In the data rows, 128 means zero.
Here are some points, each followed by its number:
[153 126 104  99 104  92 134 151 169 158 136 120 123 109 118 164 171 175
 164 158 136 131 125 140 156 154 153 140 115  94 105  96 114 120 132 146
 136 120 109  98 115 103 117 130 117 120 109 111  99 103  92 100 116 106
  99  72  87  75  96  99 121 131 136 136] 0
[153 121  86  71  83 103 137 178 180 169 133  92  87  72  87 136 194 200
 197 180 169 147 158 174 205 197 180 161 117  90  91 104 136 169 172 199
 180 169 125 120 126 147 161 176 154 159 142 129 123 125 131 117 120 106
  86  53  75  75  66  80 105 109 136 147] 1
[120 135 119 118 130 131 155 163 147 142 126 136 145 133 165 175 174 166
 152 136 120 131 125 132 147 156 153 138 131 114 119 112 153 158 154 178
 175 164 147 125 127 136 152 176 146 158 138 126 115 109 109 117 136 118
 126  97  92  87 121 108 130 136 131 113] 2
[158 137 140 137 126 136 136 157 169 175 178 136 133 156 180 175 183 184
 174 169 158 134 153 163 157 166 169 160 147 143 134 150 153 164 163 172
 180 169 147 153 149 169 164 150 156 153 128 121 122 125 114 111 108 121
 104 110  98 109  94 122 122  98 109 121] 3
[125 120 135 125 128  92 146 166 153 169 167 164 175 150 151 131 143 144
 117 114 120 119  92 118 112 103 109 120  93  99 144 135 164 164 118 156
 169 164 180 164 169 142 124 125  92 122 150 156 129 153 109  91 103 112
 118 128 169 142 170 113  83 125  98 137] 4
[175 145 154 145 115  87 108 117 164 164 145 114 150 165 181 120 136 146
 120 109 125  95  87 148 135 134 131 120  82  75  98 106 120 131 109 141
 164 175 180 169 168 114 127 105 153 159 173 161 133 158 103  89  71 137
  83 114 164 142 131 150  97 120  98 147] 5
[131 133 121 104 132 109 152 150 109 131 109 153 151 106 112 164 165 165
 170 164 142 156 131  85 102 101 120 117 127 108 135 100 131 109  83  88
  81  75 109 109 118 109 105 132  81 114 125 135 107 120  92  70 132  97
 169 154 175 153 163  82  96 114 120 130] 6
[120  68  77  82  57  75  61  92 136 136 148 103 145 163 148  92  98 134
 131 158 180 129 142 177 120 108  98 104  79 100 118 140 158 147 120 140
 153 180 169 180 168 147 142 123 160 148 151 123 106 120  75  72  57 124
  62  77 103  92  82 136  86  92  87 116] 7
[109 112 139 155 143 153 122 111 142 147 167 131 143 170 154 109  93  96
  98 136 164 125 147 136 106  91  81  95 110 132 143 151 125 114 131 105
 109 147 136 147 148 158 145 126 163 143 135 130 131 131 103 110 102 138
 109 139 136 147 126 149 120  92  87  90] 8
[ 87  78  92  94  90  87  80  72  98 109 140 125 124 144 143 131 117 118
 124 120 131 122 120 137 122 123 120 111 118 120 107 122 109 120 152 161
 175 175 158 153 132 131 129 124 146 134 133 138 148 109 103  91  89  98
 107 116 109 136 126 119 124  87 109 107] 9
[ 87 112  89  96 120 158 139 142 131 125 133 169 113 109 127 180 164 156
 167 147 103 145 131  77  96 113 103  83 128 113  99 105 109 136 169 152
 164 120 120 147 118 175 174 202 142 141 110 121 136 103 147 136 169  90
 148 129  92 125 131 105 163 125 180 134] 10
Which three points above are nearest to each new point, looking only along the 6 directions in which the numbered points spread most? Their numbers follow each, nearest first.
[136 129 135 140 145 131 157 156 153 164 149 142 148 137 126 103 106 111
 102 103 109 116  98 119 130 124 120 124 110 111 133 136 158 153 114 122
  98  92 103  92 122  98  97  87  98  95 110 109 112 131 131 137 133 147
 134 123 153 120 146 135 118 153 120 125] 6 4 8
[169 169 187 180 160 153 123 115 142 153 172 164 168 193 192 153 133 128
 127 164 164 136 142 141  89  81  75  64  75 101 116 133 125 109 100  83
  87 131 169 180 195 180 190 161 170 162 167 181 173 180 180 170 119 150
 129 173 180 180 172 192 157 158 169 192] 8 4 5
[147 102 105 103 123  98 162 151 147 131  77  87 121  99  96  87 127 113
  97  81  81  78  75  71 100 101 131 124  98  91 113 105 147 147 101 137
 120  98  98  87 126 103 136 162 146 162 145 118  84 109 120 149 153 186
 165 154 164 125 154 151 120 180 142 143] 6 0 2
[175 182 182 174 182 136 180 170 120 147 127 169 185 161 151 153 139 122
 106  87  92 117  87  80  95  95  98 117 102 105 146 111 164 125  76 116
 120 109 175 147 159 125 122 128  91 144 158 178 143 180 164 153 154 152
 178 182 180 180 216 159 129 180 158 177] 4 6 5
[ 75  90 115 132 106 136  85  94 114 103 131  87  83 112 107 109 112 113
 144 164 169 142 180 187 176 166 158 166 185 208 189 213 175 175 181 156
 136 164 114 158 142 164 147 116 146 116 113 128 152 131 125 103  94 116
 108 152 153 153  94 102  81  75  75  52] 8 3 7
[103  78  86  98 107  81 134 131 109 120  97 103 140 123 109 103 127 139
 110 103 114 127 120 135 159 153 164 184 167 163 199 182 180 180 134 150
 125 103  92  98 126 103 115 126 108 108  94  76  52  75  75  77 118 131
 119  96 114  81 108  90  75  87  75  42] 0 2 9
[180 172 170 148 133 114 109 111  92 103 111 125 144 138 128 120 112 119
 116 136 142 151 169 160 178 171 169 170 148 134 118  92  92  92  99 114
 131 136 142 103  99  75  50  62  93 122 164 163 158 175 158 130 126 118
 111 111 109 103 122 115 120 147 125 143] 0 5 2
[ 81 129 120 125 134 153 105  79  75  75  55 109  89  85  89 131 108  85
 103  81  75 115 103  77 112 133 147 131 174 152 105  93  75  81 133 113
 109  98  98  87  62  87  82  98  95  95 105 127 149 114 158 167 183 116
 179 164 120 164 153 132 173 136 175 125] 10 6 9
[164 165 155 151 154 147 139 133 125 131 149 180 155 156 147 136 123 122
 141 169 175 168 164 125 109 103  92  91 116 124 123 105  92  81 106  97
 103 125 153 169 147 158 143 146 134 164 168 181 180 175 180 158 149 125
 155 161 158 158 156 148 158 169 175 180] 8 4 2
[120 151 156 162 161 180 151 140 164 153 172 158 128 129 112  92  73  84
 118 147 169 169 175 139 111 109 103 116 151 174 165 161 131 109 129 100
  92 114 120 131 124 125 117 104 121 106 112 137 157 147 153 164 145 139
 142 155 131 147 134 139 146 109 147 141] 8 6 2
[125 108 102 108  99 125 129 150 180 164 133  75  57  69  59  75  79 102
  98  92  87  59  81 122 106 116 136 116 104 111  97 141 114 142 149 130
  92 103  75  81 107 120 148 137 179 139 110  93 102 103 120 153 119 185
 122 154 109 136  94 164 138 103 120 132] 9 0 8
[142 149 152 159 167 142 157 126  87  81  62 103 130 114 133 153 150 141
 125  98  98 128 109 127 148 136 147 139 129 102 122 114 153 147 111 127
 131 109 136 120 145 153 153 178 136 160 160 151 136 164 169 177 178 159
 169 146 142 131 153 130 135 169 131 137] 2 10 4
[114  96  94 109 117 120 148 164 175 175 166 120 125 118  96  92  99  98
 100  92  92  92  81 101  90 107 109 121 114 131 124 133 142 153 135 142
 142 142 103 103 105  92 102 104 116  98  91  80  81  87  87 111 116 143
 124 119 114 109 116 142 128 136 125 122] 9 0 8
[164 101 101 102 103  87 143 162 175 180 132  81 119 113 102  75 108 115
  80  75  81  32  75 104  90 106 109 135  84  87 101 121 147 153 112 132
 103 114  87  75 128  87 125 127 145 135 123  85  58  87  81 129 108 195
 124 129 147 103 115 149 101 147  81  99] 5 0 9
